In the data rows, 128 means zero.
Every row has a hidden score. In each pair, how much higher is the second row's than the first's? 10 means about the same, 20 much higher and 0 much lower. The score is a weighted sum of the row's numbers plus the product of two more (or one squared), each taken from its middle value.
 57 127 211 119 132 155 173 153 127 119 171 123 118 153 189 134 143  71 142 147 213
 92 144 183 145 175 102 124 181 104  46 168 163  72 127 167 114 147  81 147  89 157 ~ 9
 98  92 115  96  57 118 101 123 100 152 103  68 102 128 125 105 119 158 170 166 147
161  71 142 181 153 142 132 163 143 191 101  75  78 149 113 138 135 222 168 136 123 ~ 11
107  98 133 131 120  96  88 185 104 193 120  98  81 134 151 130 140 201 183 151 150
 98 153 144 107  93 100 185 123 115 148 121 149 137 108 185 104 115 164  93 118 121 ~ 11
138 134 120  96 109 158 118 101 147 166 163 150 137 104 132 140 115 143 122 133 134
123 157 104 145 133 142 135 117 100 113 117 133 128 129 130 177 101 117 116 122 108 ~ 7
 92 130  87 131 106 133 128 116 107 119 132 143 137 108 119 147 145 106 122 145 114
 60 172 145 142  96 166 166 123 165 116 206 116 144 149 109 136 178 116 175 132 161 ~ 17
 96 135 127 129  79 150  82 128 151 129 106 152 150 101 147 158 151  95 136 106 117
201 159 120 176  56 150 129 135 186  75 128 154 179 116  87 142 142 110  72 167 120 ~ 15
166 106 126 114 139 163  96 176 150 137 164 125 122 215 130 162 166 150 138 110 100
116 121 122 153  70 140 114 124 148 150  79 105 173 134 117 134 131 106  99 150 115 ~ 5
143 137 127 116  99  98 103 134  81 152 104  77  96 119 143 106 158 177 155 117 158
109 129 164  84 127  88 142 127 110 120 159 149 129 118 155 106 102 108 135 113 110 ~ 8
210 177 139 150 145 171  74 198 140 129 140 122 140 157 114 141 200 104 122 140  92
118 130 120  70 162 122 157 131 102 144 149 112 127 107 170  86 110 141 121 145 135 ~ 7
130 168 120 139  68 149 132 141 148 132 142 115 157 150 105 142 157 116 103 135 124
 75 119 105 130  93 148 143 100 137 125 184 190 158 135 123 108 115 120  91  61  67 ~ 13
 94 147 141 102 152 173 127 133 104 125 145 146 138 154 163 123 133 136 126 132  99
159 171 130 153 133 123 146 134 153 100  91 126 122  95  89 126 132 115  69 138  70 ~ 6
142 153 137 141 164 121 173 130 126  98 143 170 119 115 133 169 113 111 120 157 149
 97 146 118 114  96 148 134 114 119 131 102  79 110 150 167 115 165 127 145 160 156 ~ 15
162 106 122 220 128  72 147 124 169 107 222 183 167  81  98 158  97 138 115 132 171
145 117 121 107 107 124  99 145  80 161 141  82 117 145 104  76 144 154 144 133 168 ~ 13
111 125 111 131 117 107 120 135 142 165 116 112 161 142 110 151 125 137 120 117  88
152 164 125 123 167 130 165 110 110 117 186 113 119 103 166 149 101 116 145 135 142 ~ 7
 93 121 154 145 110 142  90 152 156 142 143 103 130 131 139  99 183 134 183 139 193
115 119 100 123  99 145  79 128  75 137 157  79  91 148  99 119 137 172 201 157 135 ~ 13
101 140 142 110 136 124 148 129 120 101 117 151 116 129 171 132 101 109 110  99  96
113  83 143 108 117  98 133 104 100 143 159 156 114 123 172 138  72 201 133 114 147 ~ 14
105 124 137 127 121 136 125 106  98 172 141  97 101 113 136 152 134 125 125 134 194
159 110  80 110 153  95 109 128 128  87 170 172 148 169 103 143 128 181 143 177 161 ~ 14
165  71  81 161 138 131  74 190 109 218 124  54  69 151 137 174 170 219 216 177 141
159 119 168 108 107 179 146 163 145  82 117 158 159 132 155  80  96  93  56  78 125 ~ 15
 97 114 172 113 171 106 165 114  45  83  94 120 101 134 102  85 132 128 125 156 121
137 131 156 140 141  69 171  75 126 166 162 162 108 129 161 122 122 135 105 105 154 ~ 8
136 148 100 119 107 113 119 119 127 131 155 140 175 131 122 136 105 115 106 115 133
130 146 135 108  88 135 104 162 127 151 122 117 163 120 129 146 164 126 143 123  91 ~ 9
141 108 103 146 115 135  92 143 132 128 140  92 113 161  86 186 184 182 176 179 149
 96 109 154 127 128  88 120 103 125 167 122  92 103 156 130 100 125 156 136 120 185 ~ 10
109 147 142 140 113 166  82 106 130 163 107 152 144 121  85 151 165 113 139 201  88
143  90  19 205 130 165 124 103 169 160 108 119 100 186 206 172  95 170 180 145 196 ~ 6
143 107 137 123 114 120 128 122 128 110 152 184 148  79 150  90 108  81  87 106 159
125 147 130 137 111 179  84 162 180 139  78  91 167 106 107 131 152 115  96 128  89 ~ 13
220 115  70 167 208 123 157 146 144  75 101 131 143 196  73 141 151 125  99 168 108
112  95  81 135 144 151 108 175 163 158 128 125 112 153 105 124 170 126 193 133 147 ~ 8
 98 121 104 143 114  99 131  80 164 153 137 162 156 131 120 163  89 128 146 119 149
125  70  88  81 179 147  68 157  87 132 163 104 111 158  77 112 146 197 178 127 170 ~ 15
111 139 185 111 138 127 125 181 138  63 137 132 111 144 134  99  93  85 158 134 107
169 139 156 120 151  92 152  97  68 122 147 155 116  76 129 152 107  88 139 154 120 ~ 2
110 134 124 113 100 122  68 203 122 155 122  95 121 173 142 135 106 174 179 144 106
133 156 132 147 117 129 130 157 139  95  95 109 157 128  93 168 146 103 100 133  58 ~ 8
113 169 147 127 140 154 130 133 144 134 118 113 171 100 112 140 156 134 102 118  53
116 180 173 182 148 170 177 102 153  67  81 124 106  85  95  97 189  84 122 167 106 ~ 7
112 168 118 108 122 157 167 117 129  84  76 130 197 118 152  91 111 122  88 112 109
189 176 127 154 102 133  93 148 189 121 120 107 163 180  82 188 120 104  71 143 103 ~ 9
164 115 105 193 180 133 107 115 126  27 144 184 127 125 126 165 113 151 113 119 165
109 109 150 118 146 105 210  86 137 135 159 150 130 104 141 114  84 118 102  93 104 ~ 5
 59 150 140 132 139  80 176  96 134 156 181 128 129  87 237 149 115 125  72 123 190
184 146 106 132 137 168  95 187 190 128 127 137  96 148 113 151 181 109 136 153 127 ~ 11
117 105  87 151 141 125 120 135 139 124 118 140 163 112  92 143 128  87 127 161 121
 77  65 126  72 132  87 178  87  92 157 156 156 112  90 166 121  88 128 126  89 134 ~ 8
176 128 161 154 122  89 145  95 129 127 135 150 151 162 177 133  96 149 143 132 210
179 127  86 126 250 145 143  44 141  69 117 136 146 163  46 151 150 105 132 133  97 ~ 15
109 134 136  83 108  93 138 104 110 154 171 132  59  73 184 110  70 167 135 108 151
107 124 169 170 148 128 113 100 114 132 145 140 118  81 139 121 113 115 145 116 163 ~ 6
147 177 127 134 158 130 141 136 100 108 159 180 133 119 153 114 137 109 131 133 152
 83 173 115 104 169 125 161 113 143 136  98 140 144 124 169 101 117  91  88  88  89 ~ 14
120 135 130 138  99 173 121 142 156 139 133  97 135 122 104 141 176 112 150 170 138
 76 139 128  76 143  50 198  94 119 158 162 178  71 105 211 125  97 152 114  82 146 ~ 5
140 157 137 133 120 138 123 146 189 117 114  66 174 142 112 137 164  95  74 118 111
109  98 153 138 113  90 115 100 102 155 134  80 112  89 144 114 169 122 148 131 179 ~ 8
121 111  21 185 103 149  85 155 120 255 136  69  70 183 123 204 184 237 250 210 132
106  84 130 115 112 110  94 159 127 154 128 117 143 153 149 116 111 140 176 140 179 ~ 11
112 167 143 169 153 126 146 106 110  68 158 128  47  62 157 134 124 115 116 104 187
169 103  99 206 164 125 161 104 115 131 127  60 143 101  66 193 113 157 116 157 178 ~ 4
132 111 155 126  86 131 174 126  95  97  56 158 147  77 162  78 106  99  92 104 149
106  98 127 136  87 141  79 118 167 133 103 152 141 160 116 148 108 116 136  88  99 ~ 18
140 112  73 185  94 121 139  74 105 113 139 110 123 165 113 144 157 147 182 220 159
113 123 117 119  91 115 106 135  82 132 125  76 109 151 155 129 104 167 165 164 129 ~ 12
104 106 172 137 179 185 112  98 110 128 107 100 150 104 109 146 145  95 127 130 118
161 123  89 150 142 151 131 160 132 129 156  69  63 194  79 128 207 190 227 243 153 ~ 15
153 145  70 177 150 132 103 150 135 134 132  99 129 175 119 168 163 173 154 181 108
103 151 147 131 118 136 103 168  97  96 112  48  80 123 137  89 147  83 147 142 115 ~ 9
142 144 120 153 110 126 136 141 175 160 119  95 142 128 103 144  91  87 108 144 101
147 135 158 113 130  99 148 107 138 129 154 150 101  92 116 125  86 111 132 127 161 ~ 13
188 199 119 141 115 186 128 150 161  86 135 116 184 144  93 171 130  88  69 116  59
110 144 218 107 156 151 143  89 126 129 128 142 156 124  93  94  87  95 133 133 132 ~ 10
152 164 129 154 109 151 114 153 151 149 111 124 111 122 115 148 124  97 109  98  88
161 148 127 151 137  72 154 108 179 107 146 146 105 100 169 119  99  94  82  45 104 ~ 10
204 106 109 185 152 158  66 182 162  90 130 118 167 174  71 153 164 153  78 178 125
126 157 152 216 178 182 124 145 133  65 137  51 122 110  93 166 199  58 144 156 100 ~ 5
128 176 115 151 114 151  86 108 165  67 137 164 162 139  82 158 134 123  87 151 139
142 142  63 158 138 132 136 137 156 134 137 165 157 128  98 211 108 148 114 148 119 ~ 1
141 131  79 151 132 166 104 111 154 107 154 139 196 116  72 147 124  93 106 153 135
137 114  88 118 133 115 112 125 188 157 129 159 167 109 105 150 107 142 131 114 150 ~ 8
 48 136 211 108 135 159 175 101 112 105 154 117 113 128 218 128 123  50 133 129 188
117 126 137 121 117  96 143 130  81 144 143 169 124  78 128 120  99 152 124 101 132 ~ 8
113 133  91 162 101 139 128 124 134 139 170 114 151  88 113 159 110  76 132 149 100
207  99  62 169 129 138  91 153 108 140 115 114 128 222 106 154 164 163 132 184 106 ~ 15
118 136 153 101 126 178  97 142 133 113 129  69 121 182 131 123 146  94 194 156 157
139 104 108 145 138 163 117 119 140 123 141 144 144  84 101 123 132  87 117 164 100 ~ 4
108 126 113 129 151 164 121 128 157 176 102  88 136 110 100 141 146  95 172 148 130
133 143 141  83 140 132 143 138 114 137 126 168 164 112 155 111  77 148 119  71 103 ~ 15
167  76  98 213 147 120 144  85 182  70 140 138 139  87  82 195 129 137 113 159 183
 93 105 102 109 146 114 105 146 108 151 126  81 115 129 113 121 120 154 157 108 144 ~ 13
117 113  92 125 134  86  94 148  67 139 116  53  83 135 127 118 131 147 175 117 125
174 107 132 114  94 107 140 130 120 101  85 182 132 154 176  82 120 110  51  82 144 ~ 10
125 115  70 124  93 153 109 114 132 153 129 146 167 110 107 126 122 142 134 146 102
153 126 105 149 110 151 125 128 200 136 148 123 170 160  69 187 112 102 108 175 119 ~ 10
166  77 108 145 144 156  90 176 159 156 147 132 110 179 127 120 145 149 125 101 109
178  68 204 128 209 179 101 130 156  36 101 191 156 157 107 141 119 153 112 107 147 ~ 14
 84 129 155 133 124 128 139 120 109  93 141 135 107  82 109  65 123  83 125  78 131
215  63  96 191 153 138 134  97 160  80 137 126 149 156  88 208 112 204 145 157 166 ~ 12
203 101  49 193 149 127  97 161 169  93 128 175 151 160  57 204 155 164 120 138 156
114 123 150  97 124  61 164 125  92 151 102 138  88 124 159 103 105 159 123  99 142 ~ 9
 91 101 147 114 129 126 178 104  88  94 132 186 140  92 120  90 110 125 126 130 143
 77 103 126 102 146  62 203  75 121 156 149 105  96 111 166 118 117 131 112  83 139 ~ 7
164 141 137 166 152 100 177 100 162 116 120 138 122  75 154 121  87  67  97 101 118
 99 120  53 155  86 140  89 104  93 198 121  65  83 198 146 183 163 209 234 198 120 ~ 19
128 136 164 104  84 107  70 155 103 149 117 109 119 101 162  98 140 129 186 161 189
167 158 103 134 107 163  87 192 152 139 136  96 142 204 110 181 162 153 145 139 117 ~ 12
119  85 134  86 100 111 141 149  91 122 119 177 153 119 135  81  46 145  77  74 146
 98  75  99 101 116 122 103 137  73 143 131  58 114 143 145 118 141 191 200 148 134 ~ 12
 96 143  94 145 122 159 123 172  88 145  77  67  89 182 122 121 173 147 178 220 172
119 153 160  99 149 171 139 103 112 106  99 118 185 130 143  81 112  91  95  58 110 ~ 15
 67 130 121  71 128  77 182  67  91 159 134 146 109  73 166  83 125 158  90 107 152
100 127 148 152 133 124 113 145 111 127 136  57 124 150 134 130 153 110 171 137 129 ~ 13
109 140 189 122 136  92 138 113 122  91 154 190 146 105 158 129  50 121  84  99 181
104 136 136 140 104 170 110 119 135 152 107  99 148 126 107 152 135  80 166 112 140 ~ 6
150 147  75 137 104 141 123 140 158  87 121 125 141 178  95 163  94 128 110 137 174
159 102 108 110 128 123  88 142 135 144 141 121  95 152 126 113 142 175 148 125 122 ~ 12
163  95  95 114 119 162 106 187 156 144 147 147 142 181 143 129 152 109 120 130  79
105 130 129  88 131  83 132  89 143 156 153 146 131  75 151 105 119 115 150 107 118 ~ 8
122 155 154  80 115 182 103 168 137 120 141 130 194 136 118 139 108 115  75  81  60
 90 102 106 137 110 150 129 127 149 147 136 109 171 132 111 109  87 113 140 120  85 ~ 6
170 127 103 146 122 166  92 105 175 109  86 150 127 122  53 168 150 103 101 144  87
111 136 150 137 123 163 108 143 130 126 107  75 104 129 140 151 177 105 176 161 141 ~ 9
122 124 129 101 132 128 190 153 107 115 137 131 110 111 145  48 111 109  93 106 146
134 133 180 126 141 138 163 120 140  97 113 118 164 135 103 158 102  75 111  75 144 ~ 9
 99 149 146  89 132 133 195 140 111 136 111  98 106 149 118 107 126 126  78 128 132
182 112 130 110 146 194  75 200 172 137 134 175 120 193 153 133 153 103 111  94 100 ~ 11
120 121 124 183 151 123 103 109 156  77 151 183 103 117 133 172 154 117 120 148 164
155 115 141 111 144  73 154  97 108 144 130 157  92 112 126  86  76 119 126 119 156 ~ 7
141 128 128 197 141 110 135  94 156  51 127 161 137 118  99 178  99 123 120 101 176
152 121 113  80 163 112 122 127 135 146 146 152 145 125 107 121 126 140 157 129  90 ~ 8
 89 161 178 143 170  90 170  76  91  82 127 129  97  81 149  91 125 101 154  95  84
137 142 148 147 149  99 106  79 131 148 137 116 111 114 165 109 104 115 108  90 128 ~ 10
102 142 103 152  73 137  98 115 167 168 109 157 145 133 112 150 134 130 113 155 131
140  89  74 141 103 155  76 131 193 131 111 144 129 132 123 131 111 132 158 129 135 ~ 10
152 161 136 115 117 147 111 102 177 133 117 112 201 101  98 135 129  97  91  38 107
 87 142 138 106 177  49 167 119  88 163 164 169  75  71 210 113 103 146 112  72 135 ~ 3
132 112 123  99 129  93 178  71  92 163 168 184 100 117 171 153 108 154 140  78 144
 85 119 160 100 124 128 149 138  82 129 121 104 116 102 129 118 146 169 136 125 144 ~ 14
112 123 133  74 144 101 160  82 117 148 138 127 114  53 181 112 111 132 106  82 147
 80 152 114 124 107 152 110 161 148 155 124 113 123 140 126 122 194 162 178 206 123 ~ 15
100 199 130 101 124  88 177  96 109 127 151 164 124 102 177  95 121 122 117 105 125
208 133 138 194 140  80 130 107 148  82 185 155 126  45 106 135  88 118 119 162 166 ~ 15
111 123 169 174 171  97 153 118  89 109 182  94 124  92 138 110 122 115 157 170 206
144  99 185  66 128 171 138 166  89  87 105 175 159 129 141  95 140 107  93 130  83 ~ 10
140 152 133 121 109 132 133 142 117 143 139  84  96 168 132 172 179 107 159 177 161
171  73 106 120 193 103 109 117  77 130 144  82 124 121 102 167 158 181 173 151 148 ~ 9
 99 116 142  95 171 122 131  98 138 137 143 126  50 113 140 117 100 191 137  97 136
118 148 105 112 129 130 115 114 115 108 142 138 151  99 156 117 112 105 100 114 159 ~ 5
 85 164 157  72 119  24 176 119 138 155 172 154  90  90 205 115  82 131 115  98 118
 98 148 152  67 148  62 157 117 165 163 183 198 101  97 198 108 106 152 113  83 122 ~ 12
136 184 148 157 107 151 112 126 176 133  78  94 153 103  76 164 157 113 110 133  82
138 106 137 106 113 112  95 163  95 186  94 102 104 143 125 133 129 146 176 105 136 ~ 5
159 106  76 147 147 149  74 171 134 149 115 126  94 218 162 117 166 156 159 166 116
126  69 129 169 159  96 107  65 159  37 139 149 125  92 110 192  96 107 121 100 190 ~ 9
137 135 143 113  94 111 145  87 167 121 163 124 127 104 168 116 134 128 118 108 148
146 128  86 191 112 135 130  78 101 151 141  90  93 184 110 147 168 181 215 246 166 ~ 10
204  89  81 164 169 128 127 125 128  91 141 166 182 184  77 150 103 153  95 155  92
138  89 121 190 194 118 128 106 132  57 149 177 100 150 102 157 120 134 107 115 161 ~ 9
178  98  76 188 138 101 138  81 150 133 105 128 126 123 115 145 104 143 165 120 151
112  80 132  96 172 121  52 156 106 135 147 135  99 120 113 142 142 173 191 164 145 ~ 16
140 169 164 189 178  85 149  83 143  66 128 133  84  71 168 157 127 103 124 159 141
140 104 123 126 138 150 150 116 134 127 111 123 170 147 121 136 109  88 122  85  90 ~ 11
136 110 154 113 137 110 133 107 104 128 138 132 116 123 142 131  96 154  94 118 154
169 127  91 133 163 116 134 126 110 112 133 116 113 124 135 159 159 177 135 152 135 ~ 7
176 121 130  98 136  93  75 160 113 155 112  62 127 143 135  90 113 149 175 102 141
170 122 139 163 146  84 132  80 128 133 133 130 138  75 116 100 113  86 102  79 170 ~ 6
148 125 134 101 163  88 170 114  63  82  73 153 100 141 135 103 111 160 106 143 140
119 158 113 113 126 136 160  87 131  97  97 138 134 144 171 136 121 125 105 100  64 ~ 14
143 123  77 123 106 127  76 135 108 172 105  44 124 168 153 164 195 231 199 221  61
158 214 136 121 106 139 134 153 149  78 127 134 130 176  76 202 175 116 101 133  76 ~ 10
161 113 157 108 145 127 144 135 149 130 173 139 107 137 147 117 106 133 108 116 125
109 159 179 106 134  69 138 113 147 155 169 167 116 114 163 127 114  88  92 108 159 ~ 3
 53 140 192 129 115  93 146  84 125 123 184 178 126  93 125 133  98 133 120 119 174
 17 134 248 107 102 147 177 102 114 106 170  94 110 118 173 110 126  65 145 162 173 ~ 13
156  81 116 163 133 151 148 106 167  94 126 142 160 100  46 176 120 124 122 137 167
116 120 117  86 144 149 155 154 112  93  98 161 154 131 132  58 152 110  57  89 129 ~ 13
107  78 174 101 175 145 170 161  86  66  81 129 103 139 128  97 116 159 110 142 130
 99 120 141 110 141 109 133 108 115 130 141 151 126  81 163 108 152 113 153 125 117 ~ 5
123 108  69 142 102  85 105 112 148 101 118 138 171 158 111 133 112 138 153 176 148
104 135 174 121 120 155 165 150  74 138 133 126 106 107 100 126 128 120 113 150 118 ~ 7
111 149 150  72 139 108 176 146  68 112 107 165 111  90 162  62 118  90 108 123 117
120 125 192 106 129 160 176 123 155  72 124 134 152 136 105 102 105  81 123  94 125 ~ 17
129 119  59 137  86 123 106 110 136 110 114 162 147 117  94 126 147 109 134 164 147
190  91 117 232 146 144 148  92 138 126 129  96 157  69  86 209 126 156 140 138 139 ~ 11
151 150 127 180  84 123 112 129 133 129 142 111 184 143 127 153  95  94  91 111 122
125 153 102 120 112 156 110 105 153 144 143 126 155 107 122 138 110 124 110 120  72 ~ 11
171 123 167 132 114  91 107 169 150 154 124 167 137 158 113 137 169 144  95 139  86
157 152 104 113 132 138 116 120 103 118 133 142 104 109 109 108 131 140 129 163  95 ~ 11
135  97 172 100 115 136 151 188 112 104  95 118 134 141 156  81 133 128 114 127 100
158 103 144 126 116 136  86 169 130 112 124  96 135 155 179  99 123 131 128 136 126 ~ 13
153 128 183 121 158 112 129 121 116 111 152 127 138 105 129 121 112  81 113  90 140
102 131 144  82 117 161  83 143 156 150 136 144 183  98 101 155 111  80  88  86  68 ~ 13
161 122 124 114 157 182  91 191 151 134 133 139 140 203 141 155 154 132 144 114  68
123 149  93 132  85 168  95 158 134 158 109 115 150 149  99 138 141 128 129 185  91 ~ 8
186  97  84 139 116 158  79 177 182 175 130  88 133 192 125 145 139 139 162 172 105
131 139 130 159 102 130  79 140 140 125 111 149 134 183 116 175 130  97 114  93  89 ~ 14
233 123  73 141 131 132 101 165 159 107 158 158 136 212 129 182 127 160 129 201 131
131 116  80 115 124 122 113  90 132 159  91 137 130 124 110 101 147 105 132 147 117 ~ 6
112 110  65 125 133 130 104  98 142 154 134 135 114 124 109 109 152 132 139 188 116
144 169 139 206 157 166 146 157 131  77 111  74 119 148  94 113 207  84 123 155 105 ~ 12
106 143 142 115 103 108 141 194 105 120  90  86  92 144 118  96 135 115 158 141 100
106 151 144 158  77  94 169  99 125 135 167 135 143  84 144 178  89 105 124 133 144 ~ 9
163 128 150 122 119 113 132 158 100 102  75 113 140 139 117 100 132 128 144 131 124
 51 145 143  60 159  59 189 100 101 178 154 156 103  85 217 104 109 160  79  95 138 ~ 8
102 118 213  90 112 126 164 182 107  67 129 147 145 133 142  87  89  98 126 106 105
 60  99 195 114 170 107 181 113  80 107 193 116 132 111 168 141 130  80 140 136 190 ~ 5
149 139  68 139 100 144  85 186 134 176  97 114 136 152 104 175 165 140 143 178  85
145 138  72 209 111 136 124 137 147 138 147 115 163 152 126 155 120 112 132 135 133 ~ 11
160 121  52 172 142 110 118  94 130 152 167 103 160 162  87 167 133 151 113 143 161
 78 118 132  87 105  71 168  77 120 142 157 141  68  95 193  91 103 137  96 106 149 ~ 12
159 106 152 112 123  66 168 125 109  90 141 142 132 121 151 102  78 157 114 121 155
134  38  67 118 243 151 114 127 148 158 118 141  91 236 111 157 132 217 190 133 192 ~ 12
110 112 154  69  87 103 163 109  92 140  76 159 119 101 188  72 103  94  88 101 124
127 144  93 133  87 143 125 106 131 156 102  83 129 144 158 130 160 114 179 152 162 ~ 12
 96 108 153 164 112 128 124  98 164  65 136 170 147  96 125 156 103 113 132 103 170
126  83 115 123 129 147  61 172 104 137 174 133 122 137 126 159 142 195 186 175 159 ~ 12
153  88 137 122 110 145  86 183 123 172 130  76 124 144 172 127 127 180 193 155 120
129 166 105 138 109 189 118 110 108 132  90  80 106 155 144 126 185 112 171 168 177 ~ 7
181 128 165 152 186  65 119 141  97 121 155 134  98 117 110 149  98 161 139 145 192
181 113  79 165 100 121 102 106 130 102  97 121 175 111 108 145 132 115 112 157 120 ~ 9
117 133  92 105 136 137 112 115 136 158 118 175 166 115 121 130 173  76 128 149 115
106 139 106 136 104 135 152 109 137 145 139 155 144 105 159 105  73 111  90  72 122 ~ 14
125  94 126 104 140 115  75 168 103 161 124  83  90 149 132 140 167 194 186 151 141
121 151  83 128 100 132 102 119 160 144 101 111 197 112 128 159 140  95 120  99  50 ~ 12
131 169 168 141 149 169 137 126 156 126 103  86 132 130  84 164 180  85 108 135  55
102 162 113  88 123 102 146 106 117 118 133 163  79 132 189 107 108 121 112  91 112 ~ 9
121  90 150  68 151  71 126 161  84 145 117  85  90 134 129  91 102 203 170 119 136
131 104 108 115 176 125  88 140  79 139 131  91 105 122 114  99 146 172 161 132 136 ~ 10
163 142  70 102 108 174 130 124 158 106  93 106 146  56 109  82 167  91 104 115  89
107 138 148  77 110  44 157 119 117 175 137 158  92 122 145  83 122 104  81 102 137 ~ 9
123 131  90 108 136 155 126 183 132 143 126  65 103 156 102  99 165 117 162 142  91
137  68 144 171 184 148  94  96 143  85 133 204 145 168  93 173 117 132  99  88 198 ~ 14
145 141  85 174  94 144 103 146 167 119 117 111 176 163  87 127 125  68 122 133  92
183  84 106 178 151 156  76 151 137  65 144 172 148 180  90 181 127 173 104 129 139 ~ 15
123 104 105 137 112 136 128 120 137 115 140 149 171 117  91 162 133 107 114 145 100
147  97  99 168 112 134  72 135 163 175 109 108 103 163 158 147 147 143 159 167 135 ~ 10
 95 150 141  71 151 159 116 168  94  96 117 128 163 115 137 112 101 111 131  73 107
118 125 139  98 140 163 112 147 160 122 141 135 204 104  83 127  97  61  90  49  33 ~ 10
 87 149 128 130 103 174 109 118 117 152 123 130 124  97 145 119 160  85 136  99 134
161 144 148 136 103 150  74 137 192 140  74 101 149  94  84 156 166  99  99 148  45 ~ 12
124 156 105 133 148 166 110 183 156 159 111  62 126 201 117 123 146 139 166 152 126
123 147 118 185 106 141 118 146 164 147  99  79 131 181  94 157 186 112 131 189 105 ~ 8
146 106 125 105 104 106  54 187 121 194 143 115 107 171 166 123 131 167 187 156 136
120 120  97 155 114 121 138 109 142 151 125 121 170 104 103 146 130 118  92 133 128 ~ 6
136 145 132 102 101 183 106 150 146 142 107  70 126 125 114 125 180 116 161 146 132
127 149 144 109 164 115 157  68 138 160 174 146 130 102 127 116 122 137 128  90 150 ~ 10
 86 108 134  79 151 148 182 110  86 100 105 192  99 132 106  90  81 136  99  96 128
 98 142 131  79 131 138 137 108 129 141 131 147 143 153 110 126 121 108 116  91  95 ~ 12
112 132 164  80 134 137 132 120  91  71  93 154 118 114  95  59 120 100 116 123  84
131  79 155  93 162 136 111 188 117 128 148 129 104 151 103 126 111 179 175 123 140 ~ 8
 68 136 139 162 129 186 108 120 136 101 137 104 153 124 117 110 171  80 126  96 149
140 166 104 109 109 126 134 143 115 139 140 133 123 128 141 133 132 114 150 145  60 ~ 5
137 111 162 101 175  99 204 100 108 125 146 177 103  96 133 108  80 125 113  98 152
120 136 114 111 138 138 141  93 167 158 158 128 192 135 138 133  86 118 101  98 139 ~ 14
124 151 162 111 153 120 127 126 127 134 102 137 138 152 109 113  98 105 123 132 139
127 153  68 163  79 171  65 155 159 184 119  61  94 181 126 139 219 173 216 216 116 ~ 13
124 118 119 122 112 139 117 117 136 152 157 149 146 132 139 160  86 100 115 123 133
 90 142 138  95 104 180 122 126 165 132 102 154 202 112 133 129  82 120 100  74  88 ~ 17
105 151 154 159  73 116 116  84 146 163 119 146 106 136 105 160 122  95 139 147  98
172 129 128 180 131 143 133  81 149 141 111 120 144 116 133  77 109  72  84  91 104 ~ 10
162 122 162  61 142 175  84 242 115 126 152 169 126 178 149 132 169 122 128 134 116
133 185  90 108 103 147 112 141 144 128 107 126 163 127 124 158 128 153 106  68  91 ~ 14
102 155 110  84 111 153 125 134 117 142 126 153 157 102 123 148 118 118  81  60  29
184  76 124 121 141 144 156  97 124  87 124 157 190 143 134  84  91 109 109 102 126 ~ 7
 99 105 182  96 101 119 124 130  85 150 104 121 111 100 155  93 131 152 160 141 163
128 136 122 152 178 174 114 188 168 132 121 112 183 146 101 139 168  96  68  95  62 ~ 12
102 126  86 137 129  99 104 101 141 126 117 186 164 126 140 117 147 121 132 146 119
162 132 108 134  96 152  87 189 188 125 127 107 190 140  92 162 115  95  96 128  69 ~ 9
146 109 144 139  96 138 148  60 142 146 144 136 132 101  85  99 105  98 105 104 138
134 154 114 123 102 115 153 106 136 142 123 143 103 105 160 119 115 122 103  82 115 ~ 6
